One turn sends every row of this set to another row. A few are shown first. Where does it send the rows asked after them?
Zub: [-13   8   9   7 -12 -22  -7 -21  18  -3  -8 -11  -2  10 -16  -2  -3  -3
  -1   3  31 -45 -15  -2  32  -2  -5]
Mon: [  4   5 -14  10  -4  -3   3 -42  -5   7   9 -29  -2 -10  -3 -22   2 -21
  -5  12  -6 -25 -10  -3  26   7  -9]
dig: [-19  23  21  -4  -9 -38  -9 -37  16  -6   1  -1   2  -6   1 -13  -8 -16
  -6  -1  15 -28  -5  -6  41  -8   3]
zogo: [-12   5 -18   9 -17 -31  -3 -49  -1  15   2 -21  -6 -23 -11 -20   1   4
   2  -7  25 -34  -5   0  25   5 -10]
raru: [ -1  -2  -9  22  -4 -15  -5 -39  -1   5   8 -23   5  -7  -3 -23  -8 -17
 -14   3 -14 -20  -8  -9  28   6  -3]
vul: [-17  14  11   1 -11 -27  12 -35   6 -12  -3 -26   3  -2  26  -9  -1   6
 -20  20  24 -28  -1  -8  25  16  -5]
gon: [-16   1  19   2 -13 -25   8 -33  10  -1  -7 -20   6 -13  26  -9  -7   0
 -18  17  11 -19  -4 -22  24  21  -8]
Miril: [  2  -4 -16  22  -7 -13   4 -38  -4  11   7 -13  -8  -9  -2 -29  -3  -8
   1   5 -11 -27  -6 -18  21  -1  -6]
bul: [  4   7  -4  10   0 -29  -4 -26  12  19  14   3   2   5 -19  -7  -5 -18
  -2   2  26 -29  -9 -16  28  15   3]
Bipug: [-25  15   2   1   1 -23  -8 -32  17   1  -8   1  -6  -1 -16  -8  -1 -11
  11   0  23 -38  -2  -4  38  -7  -6]
Kot: [-17  -8   3  -3 -17 -35   1 -46  -6 -12 -16 -14  -3  -6   1   6   2   3
   4  18  16 -31  -9 -18  14  22 -10]
gamu: [-10   6 -27  11 -15 -32  -1 -46 -13  10  -1 -11 -15 -12  -9 -13  10   7
   5   6  21 -37  -1  -5  25   9  -2]
Zisog: [ -3   3  11  10  -8 -32 -10 -21   3  16   3   7   7  -4 -15  -4  -9 -20
  -2   6  20 -33  -7 -14  41   4   9]
fova: [-12  14  11  -4 -17 -16  14 -36  -2  -5  -5 -26   6  -8  22  -6   2  -9
 -20  14  15 -26  -3  -3  24  25 -12]
dise: [-14   4 -17   4 -19 -36  -3 -36  -5   3   9 -19  -2 -37  -4 -18   1   4
  -4  -4  22 -38   0 -18  18  12   2]
pazig: [-12  -4  -3   5  -6 -26   1 -56 -13  -2 -22  -8  -1 -10  -4   8   0  -7
  10  17  16 -24 -13 -16  15  14  -1]
zof: [ -1  14  24   3  -9 -28  -5 -31  17   5   5 -13   4  -4  -6 -14 -10 -16
  -5   8  25 -35 -18 -10  36 -16   6]
Naver: [ -5   8 -13   0 -13 -11   5 -32   6  -4   7 -14   9 -17  20 -27  -4 -11
  -2  25  18  -6 -12  -4  34  11 -14]
peda: [ -6  12 -21   2 -23 -23   2 -46 -15  14   2 -17 -11 -22  -3 -16  13  -4
   2   1  17 -33  -4   1  27  15 -10]
veka: [-13  13   5  10   3 -29  -3 -31  18  16  -1   9  -2  -4  -9 -10 -11 -23
  -2  -6   9 -26   3  -6  38   4   4]
Zates: [  3  11  -1  18 -16 -27   8 -26  12  -1  -3  12  -6  15  -5 -12 -10 -10
   1   1  23 -33 -15  -2  23  -7   1]
voze: [-22  11  24   2 -11 -21  13 -38  -7   1  -8 -21  11 -12  20  -6  -2  -3
 -19   8  20 -33   1 -15  27  13  -7]
madup: [-13   0   4  -3  -5 -35  -5 -49 -16  -5 -10 -19   0 -10  -1  10   7  -5
  -2  27  16 -30  -5 -19  26  19   6]
Keb: [ -5  12 -24  11 -13 -33 -13 -47  -1  10   6 -18  -9 -19  -8 -18   5   3
   6  -4  24 -37  -1  -6  28  17   1]
lup: [ -9   1  -3 -11 -14 -25   0 -51 -18  -7 -10 -17   2 -14   0   5   8 -14
   6  25  16 -25 -12  -9  23  21  -6]
vok: [ -2  25  19  -1 -16 -30  -7 -31  10  -8  12  -9   3   6   3 -14   0 -11
 -13  10  21 -28 -24 -22  32  -9   6]
Dafo: [  2   4 -15  18   5 -15   1 -40   0  12  16 -30  -4  -6  -6 -27  -1 -11
  -7   9  -1 -33  -2  -7  29   0   0]
raza: [ -2   2 -17  21  -5 -12   3 -33  -5  -9   6 -19  -4 -12  -1 -17  -5 -11
  -9   3 -12 -32  -6 -22   9   6   4]
tem: [-12  25  10   4 -15 -19 -10 -24   5   1  -9   1  -7   5   0   3  10  -1
  -6  12  22 -26 -23 -28  35   2   7]
fim: [ -7   0  -4   8  -6 -12   8 -32  18  -4   8 -19   5 -12  18 -35 -12  -1
   0  20  13 -16 -11 -16  26  -5 -17]
ref: [-15   4  -9   8 -12 -15   3 -31   5 -19   2  -7  16  -7  17 -28 -11  -1
  -1  21  19 -11 -12  -9  30  -1 -16]
tona: [-12  -5 -10   1  -5 -26   1 -44   1 -21 -10 -19  -1 -16  -2   4  -5  -5
   6  19  18 -30 -12 -22   3  16   2]
tol: [-14  23  16   4  -6 -20   9 -39   0  -6  -7 -18   4  -6  28  -6   0  -1
 -13  13  25 -34   3 -19  26  20   2]
Gane: [ -6  15  -8   8  -4 -15  -2 -32   6 -20  11 -10  14  -6  23 -30  -8  -5
   2  25  21 -17  -5 -17  35   5  -5]
Zuliv: [-13  14   0   4  -2 -16  -7 -23  12  12  -2  -7  -5   7 -19   3   8  -3
   3   5  34 -40 -14 -18  30  10  -3]
Donas: [ -5  14   9  14 -20 -26 -10 -23  14   4 -16  10  -5   1   2   0  -4  -8
  -6   8  16 -18 -21 -14  36   0  11]
guz: [ -7   7  -3   2  -1 -28  -8 -57  -5  -7 -15 -18  -5  -8  -1   9   4  -6
  11  19  23 -33  -8 -19  18  22   7]
Risug: [  5  10 -17  23   0 -14  -8 -37   1  -4  15 -24   2   0  -1 -26  -5 -14
  -8   3  -8 -31  -3 -11  28  11   1]
zekim: [-10  14   2   6  -3 -33   1 -37  25 -12  -2   8  -2  11  -3 -13 -15 -19
   2   1  13 -23  -7   2  27  -4  -3]
Kuzor: [-14  10   7   9  -8 -19  14 -29   4  -1  -4 -20   2 -23  22  -8  -6  -1
 -21   5  13 -28   2 -26  13  20   5]
vom: [ -2   6 -14  12  -2 -18   3 -32  10  -5   9 -11   7  -7  21 -28 -10  -5
  -6  29  12  -4  -9 -12  34   4  -2]
lud: [-21  22  10   7  -8 -26  -9 -33   7  -5 -18  10  -9   4  -3   1   1 -12
  -1   1   3 -27  -8 -12  36  -3   6]
Dis: [-13   4 -15   4  -6 -14   4 -28   8 -16  11 -16   9 -26  12 -28 -10  -1
   4  20  23 -22  -8 -24  20  -3  -5]
Dul: [-12  -5  -9   4 -19 -36  -4 -45 -15  13   4 -17  -7 -22 -13 -17   6   2
   5   1  14 -43  -1 -15  24   9  -9]
niku: [  9  17  -2   8 -12 -34   4 -30  16  -4  18   3   1  15  -3 -18  -8 -15
  -9   3  22 -25 -19 -10  21   1   1]

ref goes to raru
tona goes to Kuzor
And these:
Zub goes to Donas
Naver goes to Mon
vom goes to Dafo
lud goes to dig
Gane goes to Risug
niku goes to bul
Kot goes to gon

